In the data rows, the value 128 means zero.
Here are some points, each followed by its number:
[148 128 157 120 151 148 133  94 100 150  90 136 125 119  91 142 129 110  99 119 156  74 152 153 135 113 110 139  91  74 143 102 114 104 139  90 138 162  96 121 120 139 100 136 173 125 191 130] 0
[ 99 110 111  95 143  92 157 164 127 113 184 113 122 151 163 105  88 143 168 138  99 126 171  92  84 179 102  99 115 152 117 153 130 143 118 196 109 118 151 142 149 127 138  90 104 169 110 109] 1
[160 130 153 121 143 143 101 127 122 124 115 169 110 115 133 127 133 126  92 110 159 118 111  95 163 123 129 172 155 124 133 184 123 108 148  91 163 118 132 118 114 149 153 188 136 102 164 130] 2
[ 78 125 121 164 136 112 121 124 123 102 132 107 111 129 126 112 115 146 111 127 105 151 115 113 124 128 128  88  83  98 112 104 127 107 120 116 132 169 134 106 138 131 130 131 101 150 147 115] 3
[146 140 174 129 122 133  81 119 132 132  96 135  98 113 123 159 134 144 190 112 146 126 143 161 184 102 131 105 126  92 140 102 129 101 168 134 129 124 138 131 131 151 100 162 163 128 139  83] 4
[134 109 154 131 159 137 133 134 127 141  98 110 124 105 112 146 120 123 164 138 154 125 141 156 156  96 127 141 128 103 144 168 124  88 163 154 169 120 128 111 173 140 116 152 151 113 154  94] 5
[141 131 127 139 121 128 122 123 102 143 159 138  97 106 111 103 127  98 128 168 127 137 123 147 105  85 119 143 144 100 137 105 126 112 130  82 129 145 129 145 149 113 168 143 145 149 151 155] 6
[121 132 171 133 117 135 139 142 158 126 161 119 140 117 104 114 128  77 117 118 138 104 119 149 133  86 129 138 162 155 112 167 124 129 132 118 129 135 120 116 103 110 137 180 124 110  99 142] 7
[134 119  93 126 144 184 124 124 140 122 125 141 134 129 141 135 114 148 123 149 142 150 105 133 146 122 127 123 112 175 107 127 137 121 117 141 144 110 184 131  97 147 125 120  95 115 106  91] 8
[151 150 161 111 142 140 146  92 124 143  79 173 128 138  88 123 125  92 112 131 150 124 138 137 144  86 112 163 147  79 144 111 101 136 119  84 129  96  49  94 119 126 107 127 168  97 128 151] 9
[114 142 104 120 134 114 139 170 131 128 187  84 136 134 147 116  88 142 160 111 131 158 114 103  83 144 144 121 107 174 111 145 149 170 142 167 138 145 177 143 126  96 124 117  73 153 108 102] 10
[168 131 158 146 142 148 125 129 126 170 109 128 121 117 127 120  97  68  97 120 152 118 114 159 115 107 138 166 168 120 158 158 110 105 110  77 148 144 107 111 133 151 121 146 167  96 146 139] 11
[139 134 127 118  79 106 127  87 135  97  74 110 135 129 138 116 130 118  74 131 102 107 144 138 151  92 116 136 121 122  99  85  92 108 117 145 120 111  96 111 114 123  96 111 154 142  95 141] 12
[117 150 122 119 107 155 123 161 110 106 150 132 115  95 124 125 130 128 130 100 184 170 123 151 110 147 124 141 116 149 104 137 183 131  95 136 144 115 179 127 114 134 126 116  97  90 134 113] 13
[151 135 156 159 129 146 112  83 117 112  56 126 137 128 107 144 122 112 107 158 132 120 124 120 172  70 116 144 126  93 123  99 101 113 122 157 117 123 110 140 136 134 104 124 169 135 175 139] 14
[163 119 156 151 126 159 127  98 101 149  80 160 136 122  88 142 131 105 113 144 172  79 158 143 163  97 129 155 151  85 146 126 107  81 150  96 139  88  87 100 125 133  94 114 179 119 156 131] 15
[127 150 103 127 119 121 148  82 158  94 116 105 130 160 141 126 127 172 162 143 134 151 138 119 159 119 155 144 121 119 129 151 124 133 151 164 160 124 176 147 143 141  80 147 117 145 142  89] 16
[138 120 130 142 150 144 145 119 136 157 144 131 117 129 106 119 131  97 122 153 140 169 122 151 114 117 135 146 150 146 106 169 147 116 101  99 130 134 118  97 127 134 136 156 145  97 152 141] 17
[113 105 123 163 125 151 143 100 127 119  95 144 140 140 134 138  94 159 131 152 166 117 140 128 156 102 125 169 109 101  97 122 154 123 141 168 144 120 158 130 122 161  85 131 134 137 145  97] 18
[148 110 188 130 138 120 142 132 134 154 114 142 146 141  92 114 119  51  95 142 129  62 151 155 126  81 125 153 161  89 197  99 107 152  90  74 104 135  44 110 152  75 132 126 168 105 137 159] 19
[ 93  99 102 138 105 112 171 116 148 125 159  79 142 144 120 116 113  93 141 132  83  87 157 136 100 114 120 100  93 138 138 113 181 151  84 144 113 160  99 164 151  44 121  61 133 158 100 163] 20
[155 141  99 128 106 141 103 118 110 108 175 148 114 110 104 123 132 132 133 157 114 126 135 114  96 138 132 104  93 140 128 146 147 123 121 133 120 158 139 122 103 144 130 155 108 167 130 134] 21
[124 144  97 148 102 147 111 177 129 129 150 112 130 116 115 112 108 159 111 111 113 140  98 112 119 157 141 113 125 173 116 128 161 122 130 124 137 140 164 139 110 160 144 136  65 146 113 136] 22
[154 163 145 143 130 141 139 113 159 151 130 137 120 124  93 141 122 107 130 129 167 129 144 140 151 115 127 156 190  96 126 142 146 100 109  85 136 150 117 112 114 121 126 152 183 112 151 141] 23
[131 139 103 100 112  97  99 202 129 121 185 143 113 131 160 147 137 146  85  96  97 130 101 103 119 159 148 149 143 165 104  90  97 147 135 113 120 139 115 120  60 112 170 111  81 120  99 163] 24
[100 117  86 131 138 112 141 139 155 112 149  98 138 156 170 164 127 196 164 113 122 124 128  73 131 152 136  81  90 178 103 130 166 161 134 217 123 114 165 174 164 124 104  75  76 155  97 104] 25
[169 116 176 142 128 145 108  98  99 157  77 162 126 133 149 144 147  98 120 107 189 113 151 161 199  77 125 151 158  80 174 146  89 110 129  73 152 121 107 123 162 120 101 154 187 106 185 113] 26
[ 73 122  75 126 124 100 171 100 154  91 150  83 130 164 147 142 135 123 153 141  88 121 148 124 126 154 151 104  77 157 118 116 130 165 122 209 106 122 148 164 163 103 122  74 112 159 108 125] 27
[169 129 172 136 128 141 124  94 116 163  66 143 112 113  88 123 131  79 132 121 172 101 127 176 170 106 160 153 156  81 173 126 119 104 134  74 135 128 109 114 134 117  90 119 175  84 138 123] 28
[105 128  62 112 130  99 125 131 120 110 172 104 135 127 160 155 144 180 160  82 128 153 102 107  79 195 136  69 108 187 103 106 150 173 151 158 100 140 167 175 156 102 162  81  72 130  89 121] 29
[ 94 139 124 118 150 108 125 152 158  98 156  88 153 127 123 129 149  96 119 139  71 109 133 114  98 129 131 112 137 121  83 131 132 124 112 134 122 136 118 137 101 123 132 127 101 120  92 138] 30
[106 129 117 134 137 135 119 157 104 141 135 149 127 123  91 107  99  65 112 137 154 114 107 149 136 129 118 163 159  99 151 143 115 107  91  76 128 159  89  98 137 127 135 165 131 113 133 173] 31
[152 131 140 116 134 148 152 111 137 131 147 146 148 125  98 131  97  98 100 157 141 126 152 129 171 116 120 159 152 100 131 146 121 105 118 140 130 109 126  66 116 143 119 134 154 116 151 133] 32
[125 110 109 124 112 146 147 105 111 119  99 146 132 110 143 154 103 138 116 156 123 121 113 149  93 114 155 105  96 121 162  77 114 122  98 123 146 111 144 108 143 137 115 144 190 156 135  81] 33
[ 95 134 109 162 111 127 112 104 155 116 116 139 139 137 181 128 106 169 133 115  70 124  95  91 141 138 128 106 103 150  80 118 111 125 130 186 112 122 140 143 127 139 132 119 107 142 108 119] 34
[131 109 145 109 149 140 138 130 142 151  94  82  95 118 126 117 119  73 112 165 155 105 153 158 151 105 111 142 160 106 130  81 113 136 113 110 138 124  78 101 152 108 135 142 160 108 137 151] 35
[136 121  87 134 112 157 115 163 132 117 134 115  96 127 126 155 136 163 161 122 139 118 125  98 122 142 125 110 120 159  85 180 176 141 117 161 121 150 189 152 117 151 115 140  84 112 111 105] 36
[128 123 130 139 108 144 139 103 136 146 135 113 122 111 149 105 117 105 121 153  97  97 124  92 127 133 114 147 125 109 100 144 141 116 110 154 114 142 118 100  99 144  84 116 117 115 134 138] 37
[109 113 108 129 139 113 145 156 118 118 172  92 145 136 162 102 123 115 136 146  81 130 122 109  99 134 124 121 121 122 104 138 129 129 114 157 123 143 126 126 110 132 151 157 110 146  88 135] 38
[101 140  67 126 124 112 126 159 123 109 164  94 121 127 131 136 139 161 132 119 135 167 101  62  89 156 156 116 130 179  99 143 155 164 111 150 109 121 172 158 121 137 155 126  79 136 111 127] 39
[164 126 180 154 146 126  88 120 105 184 100 173 108 111 123 145 142 113  87 117 169 124 107 153 158 115 140 147 193 111 185 144 112 112 153  44 147 114 108 132 141 111 147 169 167  78 166 125] 40
[164 115 141 152 151 121 116  97 146  87 100 143 102  97 127 130 137 107 128 142 106 124 107 128 130 132 109 137 105  92 175  85  91 131 138 122 128 125 117 135  95 123 117 137 173 107 166 131] 41
[146 144 153 155 140 146 130  91 108 123  53 148 131 116 129 122 112 129  95 157 142  83 119 137 180  78 137 146 141 100 116 138 119 114 135 135 118 120  95 111 129 144  90 139 149 116 160 107] 42
New points follow, each followed by the numbers of its three nearest points above, looking only along the 7 directions in which the numbered points spread most, nearest first.
[141 120 167 130 109 153 134  96 105 144  88 131 121 122  98 117 136  95 111 138 151 118 112 152 144  98 118 139 137  91 159 113 129 102 121  53 123 105 108 102 119 141 117 167 151 115 151 126] 0 11 23
[110 126 143 130 150 133 156 133 132 124 180  75 134 127 120 101 148 171 141 132 127 119 136 147 113 144 113 123 118 138 103 129 124 125 134 106 141 139 159 116 148 150 119 112 147 116 108 134] 21 3 38
[172 128 181 148 121 129  75 141 105 182 100 189 121 136 126 154 152  90  81  93 180 115 105 157 165 110 143 163 183 110 201 130 113 113 140  34 150 131  90 114 148 112 139 168 150  80 175 138] 40 26 28
[112 126 102 105 128 114 152  99 114  71 178 152 116 113 136 123 129 163 147 132 124 177 142 112 112 137 161  95  99 168  88 125 155 140 153 169 124 118 141 140 159 117 165  94 110 131 114 121] 10 39 36
[121  99 150 134 129 120 126 159 140 158 148 139 128 128 106  95 109  77 144 171 141 133 135 114 155 137 123 140 143 143 110 171 100 117 104 115 116 120 118 101  80 125 138 146 112 140 137 142] 7 17 32
[114 148  82 126 134 163 104 148 122  95 170 136 129 117 132 128 138 160 116 134 133 163 128 124 105 154 138 105 105 179 103 187 145 145 109 125 114 134 183 133 123  93 160 121 107 128 150 144] 22 39 13
[169 128 177 143 119 140  93 144 108 176  90 185 129 141 126 143 142  95  73  88 175 107 107 146 163 104 142 170 185  96 206 125 110 112 136  28 135 131  76 113 124 101 126 166 148  83 184 145] 40 28 11
[ 99 129  54 143 106 106 117 146 132  84 115 119 138 189 171 149 127 182 156 110 120 147  91  94 131 160 128  84  91 155 104 142 158 162 142 190 125 111 180 216 150 139 120  75  90 157 112  81] 25 29 34
[116 123 116 122  97 111 127 104 120 139 120 106  90 105 132 106 148 146 127 142  69 135 132 135 135 152 143 130 115  89 144 107 145 126  92 128 143 115 112 119 110 126 138 142 141 128 139 158] 3 41 21
[111 134  77 111 143 104 125 150 123 120 179  98 140 119 147 134 141 172 150  93 118 148 117 115  65 196 131  56 102 177 125 118 135 165 146 164 102 144 157 184 163 109 185  97  94 139  86 139] 29 10 39
[ 97 129 142 111 111 145 178 129 151 131 147 113 128 119 165 120 128 129 160 143 129 141 139 118 126 121 133 144 128 125 111 154 139 126 127 177 153 106 155 104 146 116 132 137 121 145 125  77] 16 37 36
[ 97 133  94 105 129 118 134 129 136  95 169  78 114 136 153 156 133 181 177 115 125 143 125 106 108 158 127  90 103 158 107 146 171 127 135 178 102 125 161 155 158 140 148 111  67 153 114 125] 10 1 25
[154 130 167 115 141 134 133 148 144 140 123 170 142 116 109 128 131 118  93 105 131 129 129 154 143  97 118 160 167 120 124 109 106 118 138  76 149 103 110  83 125 144 150 181 144 109 146 140] 11 2 23
[126 114 146 162 103 153 111 102 157 145  79 140  99 107 137 161 137 130  95 132 126 164 116 106 159  98 175 124 144 109 148 132  97  96 120 103 152 146 129 143 120 158 114 137 135 139 172 141] 41 4 42
[ 86 134  69  91 126 107 132 160 110 116 173 111 148 137 167 137 147 179 159 105 129 162 107 118  80 193 134  56 104 196 127 117 142 158 152 163  89 147 161 180 152  87 164  84  81 142  86 138] 29 39 10
[135 160 156 139 143 150  95 126  79 147 124 158 121  74 138 133 159 118 111 119 154 158 104 175 115 150 124 103 152 130 160 137 129 106 185  63 137 103 132 142 137 117 163 139 158  97 138 139] 40 6 2
[116 141 111 130 157 118 154 148 141 150 160 126 123 139 121  75 123 126 135 146 137 187 116 139 104 142 107 131 157 144 117 139 141 113 118  98 126 134 112 127 125 138 135 166 109 112 120 146] 17 7 21
[151 113 163 151 109 134  53 119 135 126  70 145 125 116 129 164 148 167 122 153 135 138 140 135 162 102 127 119 102  94 124 123 113 126 172 150 145 117 123 148 124 161  80 151 143 140 135  98] 4 14 42
[123 139 118 108 128 114 119 143 124 120  79 126 152 118  93 125 105 121 133 140  88 108 157 155 128 151 126 112 110  84  62  97 111 171 131 176 110 119 118 148 127 160 125 123 136 143 106 106] 37 3 12
[142 136 152 117 107 126  93 130 124 116 138 149 123 108 100 138 125 127 116 168 115 137 126 142 115 124 143 122 112 123  72  86 122 145 143 155 112 145 143 115 106 149 109 124 140 135 152 100] 3 21 33
[155 115 172 151 121 160 108  88 111 161  69 167 134 129 119 147 135 105 106 109 192 119 121 145 199  85 128 152 144  90 174 144 118 102 150  76 150 118 104 120 161 123 109 159 175 119 176  87] 26 28 15
[158 122 178 127 160 112 141 126 101 160 124 123 114 115 116 101 107 121 107 108 135 102 150 144 124 115 102 168 154 118 155 107  94 113 112 123 117 110  56  85 144 163 148 157 167 141 133 147] 35 11 23
[174 120 181 128 106 103  76 138 111 155 107 186 133 127 115 147 133  90  79  98 155 103  95 146 152 110 145 165 185 119 200  98 100 126 130  35 145 130  87 114 109  90 146 175 133  83 171 153] 40 11 9
[126  93 161 125 145 142 117 105 118 136  88 167 110  95 114 153 152 137 144 127 166 127 137 134 184 113 131 153 149  94 161 148 129 110 161 104 176 137 129 113 144 148  92 151 148 131 170  78] 4 5 26
[113 146  84 123 135 121 138 139 120 101 140 111 139 108 166 140 161 196 153 113 103 159 120 135  76 187 142  61  99 170 112 130 133 161 129 151 110 143 165 169 141 101 157  90  87 140 103 114] 29 39 10
